One turning vector, and how many steps it has turned:
The counts run from 0 to 237.
[ 16   9 -20  15  17 -32 -29 -10  19  21  -3  -5 -15   6   1 -18   1  21
 -27   6 -28   0   2   3  15  -9  -6 -27 -39  -3   6 -15   3 -15  -2   8
 -24  -7  -6   9  -8  50  14  -8  10 -15 -18  23  28   7   8  -2  -2 -21
  -3  30 -16 -54   4 -12   0   9 -10 -21  24 -57  13  33   8   2  26  52
 -25 -24  10   6   9  23  -4   7  31   3] | 43
[-36  17   4 -27  17  21   8  24  12  13  -6  -4 -13   0  15 -26  -3  -3
  28   7 -23   5  -6  17  47 -12  46 -13 -29  -5 -19 -10   9  26  14   1
 -20 -15  42   3  -1  17   5  -9  19 -29  -1  31   5  44   1  59 -18 -10
 -30  17  17  -6 -35  13 -19  31 -10  24   7  15   4 -12 -23  16 -16  -2
 -12   9  23   8 -36   7 -14  -8  -7  14] | 29
[-46  58  -4  -3  14   9 -31  13  10   7  19 -24 -16   0  30  13 -37   4
  -1 -11  53  -9   9  22   9 -16  11   2  16  16  20 -22  11 -28   5 -17
   9  -8   6 -11  22   0  28   5  31 -25   7   6  18  -8  24  17 -64  -5
  13  11 -12  16  18  30 -16  -9   2   3 -20  28  10 -12 -35  15  -9   3
  -8   4   1  21 -12  13 -16 -23 -12   3] | 111
[ 12   8  -2   3   7 -46   8   0  22   0   4 -20 -13   1 -37 -13   7 -30
 -13  -7 -39   0   6   6  17  -3 -20 -26  24   5   0 -30 -30  19  21  34
 -15  19  -2  -6  26  30  16 -29  -5  10 -19  17  16   0  -3  -8  13 -56
  -3  30 -12 -60 -23  -5 -14  12   7  11  26 -29 -30  11  10   7   7  46
 -17 -16  25 -18  -7   5   8  29 -18  -1] | 206
[-11 -16 -10  -2   3  -3  -4   4  -2  -1 -31  10   2   6 -15   2 -15  23
 -36  10  -1  29   6  -2  49   2  11 -34 -56  -2  22 -22  29 -26  -7 -34
 -13 -31  23  11 -35  41  32  16  27 -23  -3  15  -6  13 -11  18  11  23
 -16   9   4 -22  17  -9 -15  33   8 -20  11 -29   2  35  10 -21  37  25
 -14   9  17  23  -8  24  -3   9  20   0] | 187
[-19   8  -2 -24  32  10 -17  29  13  -4 -12  15  -4  18 -24  -9   9   0
   8 -10 -16  20   9  12  52  22  17 -14 -21  16  -4 -33   8  13 -13 -25
   9 -18  12  38 -21  38  42   3  19 -26   4  27   7  21 -10  59 -33 -13
  -9  32  -2  -9 -11   3 -32  25  -4   9 -10  22 -17 -16 -22  15  11   8
 -19  14  19  23 -52  33   4   4   2   6] | 191
[ 14  44  -2 -22   9  -7   1  11  16   7  -2 -20  -9 -17   2 -36  10  14
 -36  -8 -37  15  37  13   4 -12   4 -22  -6  33   3 -27 -14  16  25  24
  11  21  -1  -4  -3  27  21 -31  21 -22 -22  34  30  26   3 -12 -22 -38
 -32  22 -14 -12  -8  15  -3 -25 -13 -28 -15 -23   4  10   8  -6  14  21
 -39 -30 -13  35   1  10   0  11  11   0] | 39
[  8  18  -3 -12  39 -17 -24 -15  15  15   3 -29  -8 -13  36 -36   7 -11
 -22   3 -44 -12   5  12  17 -21  21 -14 -50  -1   3 -14 -13  15  25  31
  -4  16   1   2 -27  17   0 -28 -18 -11 -30  45  20  35   2  32 -18 -22
 -25   1  -6 -21 -38  11  -5 -14  -1   0  21 -15  12  -2 -15  13   6  36
 -22   5   5   7 -32  14   2  14 -10  18] | 36
[  5  15   0 -15   5  -2  29  -3  21 -13 -11  -8  20 -22  13 -15 -11  -8
  -3  -7 -17  -7  52  30  16 -32  21 -46   0  28  -4  -4 -11  18  17   8
  12  29   8 -10 -20   0  -5 -14   9   3 -33  45 -21  26 -34   0   8  20
 -30 -19  15  21   6   6  12 -17   6 -17  -4   1  21   6  21 -13  13  40
 -67   3  21  44  -1  18 -11  -5  10 -16] | 177
[-21  31  30  20  13  13  -6  13  27   5 -51 -20 -19   9  10 -15   1  23
  49  13   6  -2  13  10  -5  22  -4  25 -24 -19 -32 -11 -12  38  -1 -16
  23  -4  -5  20  22  43  18   2 -20  -4  19  43 -40  -3  11  13  31  -3
 -10  26 -10 -16 -11  16  -3  23  -7   1  10  -1  -9  -3 -31 -27  -3 -23
   2   9  42  19   8  12   8   8  18 -29] | 158
[ 10  14 -20 -15 -14 -24   0  10   5  -9   7  -9 -17  14  11 -34  10 -11
 -23 -26  16  18  -5   3  11  -1 -40 -31   5 -16  19 -21  24 -18  -7   2
 -15  28  21  -2  20  10   5 -11   5 -20 -39  32  13 -15  29 -13 -42  -8
  36 -17 -15   1  32  26   6 -21 -12  -9  47 -13 -20  16  39 -22  18 -24
  -7   3   7  17  32  25 -20   2  25 -20] | 73
[ 10  -6 -44 -25  -8 -28  33  -1   4 -19 -14 -24 -34  15 -26 -20   1 -34
 -19  -4 -38 -26 -17 -73  53   2 -18 -25 -44  21 -14  -1   1 -10 -27   2
 -19 -44  22   4   6  20  10 -34  10  -1  -9  27  -6  -8  -5  29  -4  -6
  -3  12  13 -21 -24 -13   3  11 -29  37  31   5   9   6  -1  19  -1  -2
  19   7  -8 -18 -15 -16   1   2 -10   6] | 59
[-15  52  19  -5   5  19   4   2  17  22  -5   2   8 -26   5   2 -15 -14
  23  10 -14  39   8  48  23 -31  27 -20  11   1  13 -12 -19  18  30   9
   5  36  27 -11  23  11 -20  -5  21   2  -7  18 -18  15 -19  40  28   8
 -34  11  15  -2 -23 -11  19  14 -22  25 -18   6 -28 -13  -9 -27 -13   3
 -42  -2   2  14 -49  -6  -9 -28 -38 -21] | 168
[ 11  43 -15 -18 -10 -29   4   8   9 -13 -13  15 -20   4  25 -19  25 -48
   1 -18  10  24  23 -19 -12   6 -16 -28  -4   0 -30   4   5  29  30  21
  22  29   4  -4  44  -3 -12   0  25 -21 -40  -1  -7  22 -19  20 -44 -32
   1  -6 -30  34  23  23  -8  -7  -8 -12  20   0 -36   4  24 -15  -4 -30
 -38  14  10  -4  15   6  -2 -10  -7   8] | 233
[ 12   7  -8 -22 -13   1  14   7   2  -1  -2 -16   0 -16  33 -23 -10 -11
 -30  -5 -35  17  16 -18  36 -27  29 -32 -58   4  -5 -19   5   9  18  -2
  -6 -12  27 -13  -7  -5   1   1  25 -35 -20  33  -5  39  -8  33 -18  10
 -44 -19  16  20   0  12   4  -5 -36  -2  -4  -4  17  -6  24  -6  24   4
 -25   5 -16  19 -35  12  -4  -3  12  14] | 33
[-11  37 -21 -15   7 -10 -38   7   3   7   0 -15 -55   8  -1  -8  25 -39
   9   2  -1   8  -9 -33  -3  19   3 -19 -42 -35 -19  10   3  22  20  17
  -5   8  15   3  27  10 -14  -4  12 -27 -26   2  12  20   9  15 -39 -48
  -4  20 -13 -13   1  20 -27  27  -8  -1  28 -11 -31  11  -7   9 -25 -11
  20  -7  27 -40   9   9 -11  22 -23  25] | 230
[-14  22 -10  13  -4 -14  12  18   3  -8  13  16   3 -14  42  16 -37   1
 -26  -5  68  10   7  22   6 -35   1 -14  -9   3  24  -3  24 -51   6   2
  11   0  38 -22  30  11   9   4  31 -10 -14 -13   4  -3   3  39 -37  26
  -6 -21 -13  19  14   9   4  -3  34  11   7  -6  -4  26  23  -1  18  10
 -14  46  -3  18  37   7  -8 -28 -20 -12] | 105
[ -4  46  -2  16  15 -30  -9  21   4 -16 -15   9 -31   7   7 -25   3 -22
  -2  -4   4  -3  22   6  -1  24 -41  -3  32  -2   3  -1  19   2 -19  -8
 -10  27  -6   9  37  22  44  -4   1   2   6  39  11 -27  20  -1 -35 -33
  36  23 -30   2 -24  20   4 -20  19   4  52  16 -19 -18 -31   4   6 -31
   2  11   5  19  16   7 -22   0   0 -14] | 78
[ 17   4  -7  30  25 -47 -21 -15  16  12 -15   2  -4  -7  -1 -21   4  15
 -22   5 -29  -4  16  15  10   0 -11 -28 -15  -6  12 -10  -1  11   6  10
 -11   9 -21  24   1  39  24 -16   1  -3  -2  16  27  14  -8   8  -2 -32
 -12  38 -19 -47 -20  -5 -13  18  21 -13  22 -47 -14  10  -3  -1  37  63
 -33 -18  20   2   0  11  -4  12  13   6] | 44
[-28  12  -7  19  -2  -7  15  -2  11 -26  13 -53 -12  10  10 -10 -50  -3
   2   8  -7 -16 -19  -8   9 -20  23  17 -21  -1   1 -34 -11 -24 -15 -24
 -10 -34  15 -17  21   2  14 -13 -37  -6   6  21 -43 -30   4   5  20  16
 -29 -26  14 -26  14  -1  22  -1 -18  44  23   3  31  -1 -20  43 -12   7
  27   7  15 -13 -10   3 -10   1 -19 -27] | 140
[ -6  14   4 -26   6   9 -11  -9   8   1 -11 -10  -5  -5 -15  -7   5   5
 -14 -15 -24  27  12   3  57   4  -7 -19 -22  12  43 -52   1  -1  11 -20
   1   4  10  15 -11  20  27 -11  41  -1   0  16  13   2 -12  32 -10  -1
  13  24  -3   8   4  19 -21   7 -45 -10 -21  16 -35  -8   9 -36  20   0
 -31  10 -29  37 -60  15   9  -9  -7  -7] | 193
[ -4  23 -39 -32 -17 -17  50  22   6 -31   2 -24 -26  -8 -29 -18  18 -36
 -32 -25  -6  21  -9 -18  15  -2  -2 -35  26  31 -14 -14  -5  10  -2   6
   9   3  32  -4  13   8   7 -28  18 -12 -44   1   8   7 -10  14 -29 -34
 -25  12  12   2 -11   4 -13  11 -12   8  -7  15 -39  14  18  22 -12  -3
   3 -11  -5 -10 -12 -27  -4   5 -43   3] | 63
[ -9  41  10  -2 -12  12  21  11   9   9   5   4  10 -28  11   6 -30 -14
  12  -3 -18  30  11  27  23 -30  23 -30 -13  11   0 -22 -14  22  24   2
  11  24  30 -22  23  -8 -27   2  35 -17 -11  12 -30  18 -33  41  23  28
 -53 -10  25  13   6  -4  20  18 -24  16 -18   2  -2  -2  20 -14  -3   2
 -42   0   8   3 -42  -2  -5 -19 -16 -13] | 169
[  2  17 -19  28   9 -50 -14  27   6 -12 -16  -6 -50  15  11 -16   4 -33
 -37   5   7 -11   0 -20  -6  16 -25 -13 -14 -36  -8 -17  21 -10 -12 -10
  -7  -5  -1   1  26  16  38  10   2 -17   1  43   2 -20  33   0 -12 -19
   5  -5 -20 -18   4  34 -11  19  21  -3  75 -14  -2  -8   2  14  18 -22
  18   4  37 -11  24   6 -22  16  15  -5] | 76
[  1  -7  13   3   7 -14 -11  -3  12  -1 -34  -8  10   6  -9  -9 -19  33
 -14   3 -14   8   5  -8  62  11  -2 -16 -55 -11  19 -19  18  -6  -1 -27
 -33 -35   9   7 -24  36  45  10  23 -14  13  24   4  16   3  17   9  -2
   0  23   5 -31   2 -11 -19  32  -7  -7  13 -25  -4  31  -7 -29  37  37
  -1  10   9  17  -7  18  -7  15  19  15] | 188
[-33  41   6 -14   3  20   3  10  28  25   8 -45  -8 -33  -8 -15  -9 -11
   6   2 -26 -13  35  34   9 -30  38 -32   4  17 -16 -24 -32  35  34  13
  10  12   0 -19  -4  11 -10 -16  11 -13 -16  47   6  29  15  -3  10  -3
 -44   5  20 -24 -13  12 -23  14  -8  -5  -6   5  16 -14  -7   1  -9  26
 -34 -33  32  27 -15   7 -21   1  -1  -5] | 175
[-20  15   6   1 -26  11  26  -4  21 -17  11 -55  -6   3  -2   5 -43   9
  -8   5  20  12 -12  18  12 -30  -7  11  29  10  40 -49 -12 -33  -1 -11
   9  11  18 -22  35  -4  -2 -30   7  12   1  13 -28 -35  17  -2  16  18
   6 -19  13  -6  15  19  12  -3 -39  23 -15  14  -7  -6  12 -13   1 -13
   2   7   0  29 -14 -17  -2 -26  -3 -44] | 137
[  1 -22 -23  17  -4 -31  -3   2  20   8 -29   7 -18   9 -32  -4  -8   3
  -9  -6 -21 -20   0 -32  61   6 -35 -31 -22  -7  -2 -19  18  -6 -24 -19
 -27 -43  -5  17   7  24  21 -15  37  -3  32  23   3  -3  21  28  -6  -1
   8  15   4 -37   2  -5 -28  51 -18  12  22 -24   0   1   9  -3  30  13
 -14 -17  20   2 -28   7  -7  -3  47   0] | 51
[-28   7 -35 -31  -7   0  26  22  -5 -27 -11   1 -29  21 -28 -23   6 -18
 -26   2   8  24   6   4  20   5 -21 -42  24  28  19 -18  31 -20 -33 -29
  -9  19   6 -21   4  18  10  -2  39  -4 -21  36  -1 -26   8   3 -12  16
  23   4   1   4   8  24 -36  16  -6   2  45  31 -21   3   9  -1  -2 -44
 -17  10  15  21 -16  14 -25  -4  18 -21] | 217
[-28  46   9   0  -4   2  20  29  21  10  11  -4   2   5  22   1 -21   6
   6 -15  57  -9  17  23  -9 -27   0  13  21   7  -2   9   6 -12  14  22
   5   7  36 -19  45  29  26  -6  23  -8  -6   4  15  -2  29  12 -49 -21
   5  10 -31   1 -15  12  -8 -12  28  15  -3   3 -12  22  -6  -3  -4   6
  -9  17  -9  38  61  -3 -17 -20 -17  -8] | 103
[  6  10  -4   3  -3 -33   3   5  10  -5   8 -40 -30 -11  -9 -19  15 -41
  -9 -21  -4   0  -7   0   2   2 -16 -22  20 -30   5 -22  -1  15  35  26
 -15   6  13   5  16   5  21 -29 -15 -17 -36  20  23  14  39 -20 -38 -60
  21   8 -10 -45 -13  17 -15  17   9   3  33  -9 -44   9   3   7  -6  10
  16  -7  32 -23  16   0 -20  19 -16   2] | 69
[-24  45   9  11   7  12 -31  12   9  -4   8 -33 -16  27   5 -16 -15   4
  27  25 -32  19 -25  21   7   1  27  17 -28 -22  -4 -36 -17  15   1 -16
  -9  10  10 -14  40  21  11   8 -26 -21   4  26 -22  -9 -16  16  24 -22
 -30  18  -5 -41   6   4  18   1 -32  33  28 -10  11  -1 -38  28 -20  -1
   6 -15  20 -33 -30  17  -6  13  -6  -8] | 4
[-20  16 -10  13  18  -5 -20 -28   5 -16  -4 -41  -4  -3  13  -8 -18  -5
  18  12   2   0 -16  18 -17  -5  28 -15 -38 -26   3 -15  13  -2 -15 -22
   1  -6   0  16  -2 -11   3   0 -56 -14 -38  16 -47   5 -22  -6   6  11
 -17 -23  18 -25  42  -5  25   2   3  -2  34 -22   0  29 -28  21 -17  29
   6  -8  54 -31  -8  32 -18  19 -13  -9] | 148
[  3  24  -6  17  10 -10 -13 -45   3 -33  -4 -43  12   1  17 -14 -24   5
  15   4  -5  10  -8  17   0 -11  16 -15 -30 -15  17  -7  13  -7  -9 -20
 -12   9  -1   5   0 -14   1  -9 -48  -8 -43  18 -49  -3 -42  -8  17   7
  -1 -24  18  -6  51 -12  36 -23  -4   9  26 -23  -2  26 -20   3  -9  21
  -3   4  28 -16  -1  33 -13  10 -14  -5] | 147
[-17  15  16 -15   6  15  33   4  10   1 -31  25   9   2 -10 -21   0  20
  27   6   7  33  10  43  43  -6  18 -22   1  23  -1  18  17  15   2  -6
  -9  27  32   4  -1  32  10 -15  27  10 -13  15 -26  12 -30  38   6  11
 -12  25   8   2 -39  -8   1  14  13  10   9   8 -36  24 -18 -45  -4  -8
 -39  24   4  40  -6  -1  -5 -17   0 -23] | 23
[ -7  -7   2  20  24 -16  13 -21  18   7 -49   5 -14 -15  -2  -1 -10  16
  10  35  -5   8   6   7  14  -9   3 -21 -41 -13  -7  36   0  10  -2  -6
 -11   4   0  -2  -9  19 -12 -22   8  25  -7  38 -44  14 -22  22  56  27
 -20   7   6 -34 -31  -6 -11  42  20  -4  50 -29  -8  21  -7 -30   2  20
 -18  13  37  16   6  -4  -4  16   9 -29] | 19
[-27  32 -24 -18   7   1 -11   8 -12 -13 -11 -25 -46  19 -17 -21  12 -24
   0   1 -23   3 -10 -27  28  24  -4 -13 -21   8  -4  20  17   2 -19 -23
 -37  -8  11 -15   8  25  23 -20   9  -6  -4  34   8 -14   0   4 -24 -24
  27  30  -6 -19 -30  14 -24  -2  -6  16  57  24 -10   3 -43  11 -27 -20
  23  10  -3  -7   5  13 -24  20 -18   8] | 222
[-31  34   2   8  -6 -12  28  44  22  -4  -4  -5 -19   3  17   7 -25   0
   6  -8  56 -25  20   2  -9 -18   0  12  13  -5 -33   6  -8  -6  24  16
  15 -17  23 -17  43  28  25  -1  22 -12   8   7  10   6  31   8 -36 -22
 -18   4 -18  -3 -24  14 -15  10  36  18  -1   0   3  15  -5  14 -14   5
   2  18   8  19  64 -17 -13  -4 -23  -5] | 102
[-10  11 -28 -33  -7 -16  23 -14  13  -3 -16 -15 -29  -3 -44 -12   7  -6
 -29 -14 -22   7   0 -24  54  -6 -26 -33  12  48  22 -20   3 -13 -20  -8
 -19   4   7   4   4  19  -2 -43  52   8  -6  11   6 -17   8  21 -17   1
  31  24   5  -3  -7   6 -17  14 -35   3  -9  22 -27  -8  17 -28  10 -23
 -15  -5 -27  32 -37 -12   0 -19   2 -13] | 56
[-18 -22  16  25 -16 -21  23   8  32  -4 -15 -43  -3  12   4  14 -35   2
  21   5  39 -24 -18 -19  18 -17 -14  27 -19 -30   1 -47 -14 -15  10  -7
   7 -38   7   7  42   8   1 -18  -8  11  20  -6 -34 -16  33  22  15   5
   9 -19  -8 -32  23  -4  -1  44 -29  29 -11 -10   1   1   3  -2  -4  15
  22  20  35  -9  -8  -4  15 -12   3 -22] | 132
